One turn moves each row of this set onto another row. After a few examples, where does it send each row asked below?
k605: [ 19  17 -23  11  -4   7 -13  -2  21 -17   2  -6 -10   0  17]
k750: [ 10  17   4   3  10   9 -21  -3  17  -6   0  -4 -21  -8  23]
k473: [ 10  12  -9   8  35 -42 -10   0  20 -10   8  35  -4  19 -17]
k271: [ -5   7  -1  14  34 -47  -4  -1  26 -17  10  25   0   6 -18]
k27: [ 14 -13  -9   5  18 -20  -5 -17  23  -8   1  -6  -2 -14  28]
k33: [  9 -11 -33   2  22  -2  -1 -27  17 -18  28  23  -2   3  -7]
k159: [ 31  -9 -21 -10  18 -20  -7 -14  12  -9   9  -2  -6   4  25]
k861: [  1  31   4  -4  24  10 -15 -14   4  12   6  29 -21  18   5]
k540: [ -7  29   0  12  18  12 -20  -1  18 -13  13  26 -22   5 -15]
k924: [-34  26   1  -7   4  -7  -1   1   3  11  22  11  -9  16 -20]
k535: [-25 -14 -23  14   5 -12 -11 -17  23  17   6  16  15  29  11]
k244: [ -2  -5 -17 -17  26 -13  14 -28  -2  -9  37   7  -5  11   5]
k837: [-24   1  -6   1  17 -45   8 -10  14  18   8  20  11  13 -14]
k856: [-23  -7 -19   1   5   3   4 -31  14  21  13  19   6   0  -5]
k171: [ -3  -2  -3   8  29   1  -3 -39  20  14  -1  28  -2  -5  15]
k626: [-23   9 -14   5   8 -28 -15   7  12  13  11  15   6  49   0]
k192: [  9  16  -2  -9   8   2 -12   2   6 -19  19 -16 -22  -1  18]
k242: [ 11  17  -6 -15  35 -35  -1  -9  -1   4  16  26  -9  32   0]
k243: [ 23  20   5  -1  23 -34 -19  10  15  -3  -7   5 -15  12  17]
k361: [-23 -15 -29   3   4 -17  -4 -12  14   8  22   8  14  36   7]
k463: [-21   8  19  11  36 -38   4 -16  20   3   3  16  -1  -3   3]
k298: [-15  26  -1   6  16   5 -11   2  12 -25  28  13 -21   4 -19]
k586: [-29  19  14  -3  22  -7   6 -10   5 -13  30  -2 -16  -1  -1]
k81: [-27  29   2   0   5   0 -10  -2   8  22   8  23 -10  17 -16]
k681: [  1 -13 -23  13  23   0  -4 -31  27 -12  15  26   0  -9  -4]
k374: [-41   4 -12   8  -3   2 -11  -2  13   4  23   0   2  29   3]
k326: [ 24   2 -24  16   7 -28  -6  -6  29 -14  -8  -1   5   1  18]
k883: [-15  -5 -28 -11   4   1   7 -27   4  17  25  17   3  12  -8]
k433: [  9  27  -3  17   4 -27 -12  16  25 -20  -6  -8  -8   4   9]
k581: [-38   5  -3  16   8 -29 -12   4  21  11   7  10   9  34   1]
k592: [-10   7 -13  -5  18 -40   1 -10   9  25   6  30   7  26 -14]
k483: [-28   9 -16   9  -2   9 -21  -4  13  15  12  14  -1  37   6]
k878: [  7  13  11   1  22 -42  -8  12  16 -15   4 -10 -11   0  15]
k320: [ 10  14 -20  11  -5   2  -8  -1  21 -24   9 -15  -8  -5  15]
k458: [ 18  30 -10   9   4 -27 -14  18  19 -19  -2  -4 -10  13   8]
k151: [ 24   1 -28   8   6 -32  -2  -2  23 -20   3  -7   4   5  15]

k271 -> k298
k458 -> k605
Now find these:
k878 -> k192
k883 -> k592
k244 -> k242
k374 -> k361

One turn moves each row of this set onto another row. After a few examples, where does it send each row asked below?
k661: [ 19 -10   1  -5  27  -1   3  15  20 -31   5 -24 -43   0   5  -5   0   9
 -28 -27  21  16  -7  -3  -6   6 -25  -3 -16  13  -7  -4  21]
k107: [ 37   3  15  -3  17   1  14  18 -17 -21  -1 -25  -6  -8  -3  -6  -3  17
 -29 -23  19  14 -26   4  17 -22  -3   8  14  14 -30  10   9]
k959: [ 13  37  30   7   6   2 -11  31 -22   2  20   0 -16  18  -4   4 -30   4
 -19   5  -4  20  -9  -2  31   8  -9  -7 -10  -6 -18   5   8]
k666: [ 29  38   6 -11  -8 -14  13 -17   9 -14  30 -18 -10  -7   1   8  -4  16
   1   4   1   4  29   4  -3 -20  10  12 -18   2   3 -12  -2]
k655: [ 28  -7   6 -14   3  -3 -11  20  12  -3   8   1 -11   8   6  -1   3   7
   1 -17  24  15  40   2  14   1  -5 -55  -1  10  -4  -4  21]
k926: [ 22  28  -3   0 -13  -3 -28  -5   4  -6  14 -48 -30   4  -5 -19 -10  13
 -13 -25  33  14  -4  14  13 -16 -10   2   2  14 -10   1  -8]
k383: [ 14   8   5 -12 -15   0 -38  11  26   7   4  -7 -21   1   7   8  -3  11
  -7  -4  29  17   2  -2  20   5  38  17  -9   7  -6  -4  20]
k824: [ 20  -7  25  -5 -10  15 -22  21  -5  -4 -19 -23  13  -2  -1   9 -15  11
 -27   3  18  38  33   6  18  20  10   2 -24  11 -29 -16   9]
k358: [ 11  30  28 -12  13   9   0  11 -32  -1  13   1   9  -2   9  -1  12   0
  -1 -10   6  10   6 -14   1  -6   3  -7 -17   7  22  -2 -17]
k766: [ 21  10  22   3   5  13   0   4 -24   6  19   1 -11  -9  -5  12   3 -10
  -4   5  15  32   4   3  45   1  11  29  -6  10 -33   8  24]
k740: [ 26  16  23  -3  14  -4 -11  21  -9  -2   5 -24   8   2   5   7   0  17
 -10   0  10  13  54   0  29   3 -64  -8  -7   8  -7 -12  19]
k420: [ 15 -18  13  -7  13 -32  -6  20  -7  21  11 -23 -21  17 -14  -1 -15  34
 -15 -16  28   9 -10  -5   9 -17 -30  15 -10  29  -8   1  13]
k847: [ 23  28  19  -4  19  14  30  -7  -3  -2  25 -11 -15  21   7   4  -5  -5
 -12 -21  20  -2  37 -17  11   3   6   2  10  14 -12  12   8]
k867: [ 19   4  13   0  -7   6  35  16  42 -14   7  -1 -10   8   6  -2   5  -1
  10  -2  23  16  30   2  15 -13   5  10  -3   7  -6  -9  11]
k84: [  4  26  25  -6 -17   4  -4  16   6 -18  -9   2  -7  -9  -3   0  23   7
   1   1  20  15  39   3  20   1  19  12 -12  -2  14  12  10]
k590: [ 21  -2  22  14  11   4   6  10 -33 -10  45 -16 -18   9  20   4   0 -12
  -9 -17  -2  23  17   9   4 -24  -4  -2  -8  20 -23  -9  18]
k204: [ 45  -2  20   0  19 -14 -33  25  -3  -9  -1 -20  -5 -19 -18   4  -3  15
 -16  11   8  21  23  -8  41  13 -26  29 -10  27 -18  -3  21]
k746: [ 14  -2 -14   3  42   1 -53  24   0  12  12 -11 -13   2   7  13  -1  10
 -17 -15   6   6  14   6  27  -4  -6  27 -15   9  -2  -4  12]
k202: [ 12  13   9 -17   9 -22  -6 -30  29  -3   4 -43  -4  -1  -7  -7  -9  12
 -22 -13  13   6  31   5   8   8  12   3   0  16  -8  -4  -7]
k440: [ 21   8  22 -23  18  -6   1  -6 -17  11   5 -29 -16   3  28  16   6 -17
 -15  13  29  20  28  -5  11  19  -9 -23 -24   5  -4   8  19]
k330: [  3  -6  34 -10  -7  -8  -3   5  15 -22  -4 -21  13  13 -12  -1   8 -16
 -11   0  21   6  27   2  16  24  -1 -10   3 -12 -20  -2  -7]
k569: [ 26   1  19 -16  27   2  32  12 -25  18   9 -17  -5  15   4  -3   1   8
  13  -3   6  20  20  -4  15 -19  20  23  -6   5 -10  -6   7]
k860: [ 33   6  30  -9   3 -15 -27  31 -12 -15   2 -44  25   3   6  -2  -1  -2
 -33 -17  11  25  15  -3  35 -22 -19  21  12  -2  -3  -8  17]
k978: [ 18   1 -24  -8 -11 -20 -43 -13  -3 -14  12  -4  -4   2   8   1  -5  16
 -36 -13  27  15  33   0  36 -12 -20   5  -1   6  -8  -3  20]
k512: [ 34  -3  35   6 -21 -16  -7  21  -4  -8 -11   5  -4   6   9  17  19   2
  -3  -5  26  14  14  15   0  -1  14  15   0   0 -10 -29  33]
k305: [ 26   5   9  12 -23 -10 -30  23   4  -4   8  -9  -1  26 -27   4 -26  16
 -24 -24  11  27  27  -4  14   2   1   2 -10  18 -11 -34   1]
k219: [ 20  11  -5   1   6 -13   1   7   3  11   4 -16   8   9   5   9  -5  23
 -17   7  14  16 -42   4   8  -3 -34  13   3   9  -1  -5  18]
k599: [ 21 -17  10 -14  38 -10 -12  24   5   8  -4   3   8   2   9   7 -12  15
 -27  10  -5  -2  33  -9  19 -11 -24  -1 -11   3  13 -27  19]
k311: [ 37   7  -3 -22   7 -29  -1  -3  12 -17  35 -11 -12  -7  29   4 -12  13
 -15   0  26   3  36  -1  30  16 -11   4  19  17  -7  -1  -7]
k387: [ 21  -2  20  16  14 -20   5  32 -20  -5   9 -21 -28  15  -5  27 -32   8
 -32 -13   5  20   4 -16  23  -1 -13  24 -31  16 -19  -3   2]
k999: [ 17   2  26 -13  25 -25 -14  37   2   2  -9 -33  14  18  21   6 -12   8
 -36   5   8  -3  33   4  11  -8 -18 -14  -4   5  16 -20  14]
k461: [ 18  32   9  -8  15 -17  21  -4   5 -25 -18 -15 -21  18 -11   4  13   5
  -7   0  24 -17   9  -1  -9  -2  -2   3 -12   6 -16   3   9]
k479: [ 25   9 -15  -6 -13 -14 -12  14  -2 -13  10 -10  -6   4   1   4   1   8
 -47 -19  15  11   1   7   6  -5 -47  44   5   5  -4 -11   5]
k937: [ 23  16  -8  13  -7   6 -17  31  -9   3   5  -9   8  25  26  20  20 -13
 -26  -9  13  37  12  -6  13   6  -8  21 -22  21  -4   0  23]
k608: [ -6   6  23   1  13  -4 -24  23 -10   7  20 -21  -6  11   6  16   5  16
  -5  15  14   1  46   5  13  -6 -50   2 -21  -1  10  -8   8]
k398: [ 13   4  -3  -6 -19  24 -17  19   9   2 -13 -16   8  15  28   4 -17  -3
 -15  13  11  19  -2   2  11  24  -8  12  11   4 -20  -5  19]
k86: [ 22  13   0  27 -22 -12 -22  -1   2 -10  14 -11 -15   2   6   9 -45  24
 -13  -3  10  14   9  -3  42  -9 -15 -12   7   5  -4  -6   2]
k69: [ 24  19   4  -8  29 -20  14   9   7 -26  12  -7 -27  10  14 -11  17  29
 -10 -15  28   7  17   0  20 -21 -24   2   6  13 -28  15  -3]
k991: [ -7   3  26   8  13   6 -40  39 -13  -6   6 -37  -4  21   5   3  -5  17
 -10 -15  37  19  11   5  17 -22 -15  14  -7  24   0 -21  -6]
k193: [ 22  -8  10 -25  -3  -6   6  -5  -7  16  23  -2  -3 -17  -1  -8  -3   9
  -5  -9  18   7  24  25  -3 -18 -33 -10  11   4   4 -25   0]
k547: [ 12  -1  41 -22  10 -24  14  12 -12  -7  -1  -3 -25 -22   6  23  -5  11
 -21   4  22  -2   9   9   8 -13 -21  -6 -17 -25  -5   0   2]
k635: [ 41  27  18  -5  -5 -13 -22 -22  -1   0  15 -22 -35  -6  -8   4 -12   3
 -25 -24  26  16  28   3  13  21 -10  16  -7  -7  16 -21  16]
k248: [ 24   1  -8 -10  26 -27  19  19   2   4  -3 -13 -20   4   7   8  -3  16
  35 -18  17   9   2   4  23 -11 -22   1 -22   5  -4 -10  -1]
k252: [ 25  24  27   1  10   3  -5  45 -27  20  12  -9  -6   3  17  -4   8  -5
 -33 -16   7  27   5  15  21 -13 -15  16 -22  -5  -2  20   6]

k398 -> k86
k740 -> k599
k193 -> k547
Now find these:
k387 -> k937
k569 -> k84
k635 -> k661
k978 -> k420
k860 -> k204
k766 -> k383
k330 -> k311
k867 -> k666

One turn moves each row of this set onto another row. After a few examples, where does it send each row asked below?
k744: [ -7   2  -9  14 -13 -12  -3 -16  -2  11   0 -19  11  19 -25  -6 -19]
k529: [ -3   0 -21   0  13   8   1   0  19   0  -3   7 -33  -8   5  25 -11]
k969: [ -5   5  11 -34   9  -2 -15  -7   9  15  19  20 -19 -25   3   7  10]
k814: [-16   9 -12  -5   8 -14 -25 -12   2   7   1 -14 -30   5   4  10 -11]
k366: [ 12 -22   6   3 -25   6   3   6   8   5  26  10   8 -16 -16 -20  21]
k76: [  0 -19 -21  19 -20  12   5   4  -3  -1  -6 -20   7   2 -15 -18  -4]
k59: [  4  -7 -30  23   2   7   7   4  -4  -4  -7  -2  -2  10 -16   4 -19]
k651: [ 13  -5   4 -10   1   4   9   0  26   6  25  31 -16 -22  -7  14   9]
k470: [  9  17  11 -20   7  28  -3   4  -3  10   2  -7  17   7  20 -17  17]
k50: [ 21 -11  -5  14 -10   3  15   3   3   2  20  23  14  -3 -28  -6   0]
k134: [ -6  17  18 -13   4  26  -4   1   9  10   2  -9  19  22  21  -1  12]
k481: [ 16   2   9 -11 -18 -10  10 -18   8  20  21   2  15 -13 -31 -19   0]
k906: [  8   8   6 -30   3 -12 -12 -15  13  16  22   7 -25 -28  -3  -3   8]
k209: [  0  16  16 -16   9  24 -12   6  -1   8   7  -3  15  17  23  -8  19]
k3: [-19 -11 -19   4  -8  13  -6   0  20   0 -11 -21 -26  -3  10  11  -5]
k500: [-11   0 -11   7  -8   4   3 -11 -10  11  -9 -12  23  15 -25  -6 -21]
k139: [-28   7 -11  -9  12   0 -20  -8   1   8  -9  -7 -19   8   5  19 -15]
k988: [ 12  -2  12 -18 -11   1   8 -10  -3  18  19  15  23 -17 -28 -19   5]
k656: [  3  18  12 -18   3  31   5  -1   7  12  -4 -14  22  13  17 -10  10]
k121: [ -7 -14   8 -12 -12   6  -7   1  31   5  21   9 -26 -21   9   9  20]

k988 -> k969
k76 -> k366
Now find these:
k906 -> k814
k529 -> k59
k209 -> k134

One turn moves each row of this set onto another row. After a few examples, where does it send each row asked below?
k353: [ -7  -4   0 -14  43  12  17   2  -7  18  -5  35   5  -7   2  -1  -4 -18
  21   8  -2  -5  23   3   9  -1]
k800: [ 17  -4   6  -9   5  40   3   8 -10   2   7 -32  16  -7 -14   5  26 -11
  16  11   6  -1  24  10  34   3]
k817: [  7  -7  -2   5  12 -35   8   4  -7   9  -2  -6   7 -26   0   1  25  12
   8   1   8 -18 -25   4 -18  -1]
k449: [ 15  -2  12  -7   4  37  -4   3  -6   3   9 -32  12 -10 -14   7  24 -12
  10  13  11  -3  25   5  32   7]
k631: [ -4   1  -5  -8   0  24   2  -8  -9  12  -5  30  -6  17  -5   1   5   0
  19  39 -16 -11  28  14 -13   0]
k26: [ -5  -5   0 -13  45   7   9   3  -5  16   0  34  13  -6  -4   5  -1 -11
  26   9  -1  -6  23   5   6   1]
k65: [ -3   0  -6  -8   0  24   2  -6 -10  12  -5  29  -4  18  -6   1   5   1
  20  38 -17 -11  28  15 -13  -1]
k156: [ 15  -3 -37  21  -5  -9   7  11 -14 -14   2  -3  13  -2  -1  -7  23   9
  -7   6  14  34  -3  10  -3  -1]
k954: [ -4   0  -7  -8   0  26   4  -6 -10  12  -6  29  -6  17  -4  -1   5   0
  20  38 -17 -11  27  14 -11  -2]
k127: [ 16  -6   0   8  -2   3  17  -2 -13  18  -6 -54  -3 -10   2  -2  14   4
 -32   7 -14  -9  -1   5  -7  -1]
k30: [ 19  -6   0   9   0  -2  11   0 -12  16  -2 -56   5  -9  -3   3  16  10
 -27   7 -14 -10  -2   8 -10   1]
k504: [ 18  -8  -6   7  -2   6  26   2 -17  18 -10 -54   0  -8   4  -6  14   3
 -28   5 -18  -8  -3   9  -5  -4]
k678: [ 12  -4 -40  18  -8  -1  21  11 -18 -11  -5  -2   5  -2   7 -16  20   1
 -12   5  12  35  -3   8   2  -5]
k234: [  7   2 -25  21 -10  -9   2   0  -8  -7   1  -2  -6  -8   6 -11  17  -1
 -26  11  24  31   1  -3  -3   3]
k92: [  0  -4   4   4   7 -31  12  -4  -6  14  -8  -4 -11 -30  10  -7  20  -1
  -8   3  13 -19 -22  -5 -15   0]
k85: [ 11 -11 -15   2  13 -27  26  12 -16   6  -9  -6  13 -21   3  -5  27  11
  17  -4  -2 -15 -28  13 -13  -9]
k706: [ 21  -8  -5   8   2   1  16   4 -15  14  -3 -56  10  -7  -4   3  18  13
 -20   4 -18  -8  -4  13  -9  -2]
k256: [ -4   0  -6  -8  -1  25   3  -7 -10  12  -6  30  -7  17  -4   0   4  -1
  19  39 -16 -11  28  13 -12  -1]
k246: [  0  -6  -6   0   6 -19  33   0 -13  15 -18  -3 -16 -27  19 -18  17  -9
  -8   0   7 -17 -23  -3  -8  -8]
k722: [ 12  -2   9  -9   2  45   9   3 -10   5   1 -31   3 -10  -6  -2  21 -21
   5  12   9  -1  26   4  37   3]
k12: [ 11   0 -28  22  -6 -13  -4   4  -8 -11   6  -3   6  -5  -2  -4  21   8
 -16   9  22  31  -1   3  -6   4]
k32: [ -9  -3   4 -14  42  10  11  -1  -4  19  -3  34   3  -8   1   1  -4 -17
  18  10   1  -7  24   0   7   2]
k973: [  6 -11 -17  -1   9 -17  41  10 -20  10 -19  -4  -1 -22  14 -17  21  -2
   8  -5  -3 -14 -26   8  -7 -13]
k691: [ 21  -9  -9   7   0   5  25   6 -19  15  -8 -55   7  -6   0  -3  17   8
 -21   4 -21  -7  -4  14  -6  -5]
k550: [ -8  -3   5 -13  43   6   6  -1  -3  18   0  34   8  -8  -3   5  -3 -14
  21  11   2  -7  23   1   5   3]
k239: [ -6  -6  -2 -14  44  11  15   4  -8  16  -4  34  11  -5  -1   2  -2 -14
  26   8  -4  -5  22   6   8  -1]
k580: [ 12  -1  14  -8   2  40   0   1  -6   5   6 -31   4 -12  -9   3  22 -18
   3  14  13  -3  26   1  34   7]
k647: [ 16  -4   4 -10   4  45  11   8 -13   3   3 -31  11  -7  -9  -1  23 -17
  12  10   5   0  24   9  38   1]
k628: [ -3   0  -7  -8   0  25   4  -6 -10  12  -5  30  -4  18  -5   0   5   1
  21  38 -17 -10  27  15 -12  -1]
k714: [  8  -1 -33  19 -10  -1  17   4 -15  -7  -6  -1  -7  -6  11 -18  17  -5
 -23   8  18  33   0   1   2  -2]

k156 -> k678
k32 -> k550
k706 -> k691
Now find these:
k246 -> k92
k647 -> k722

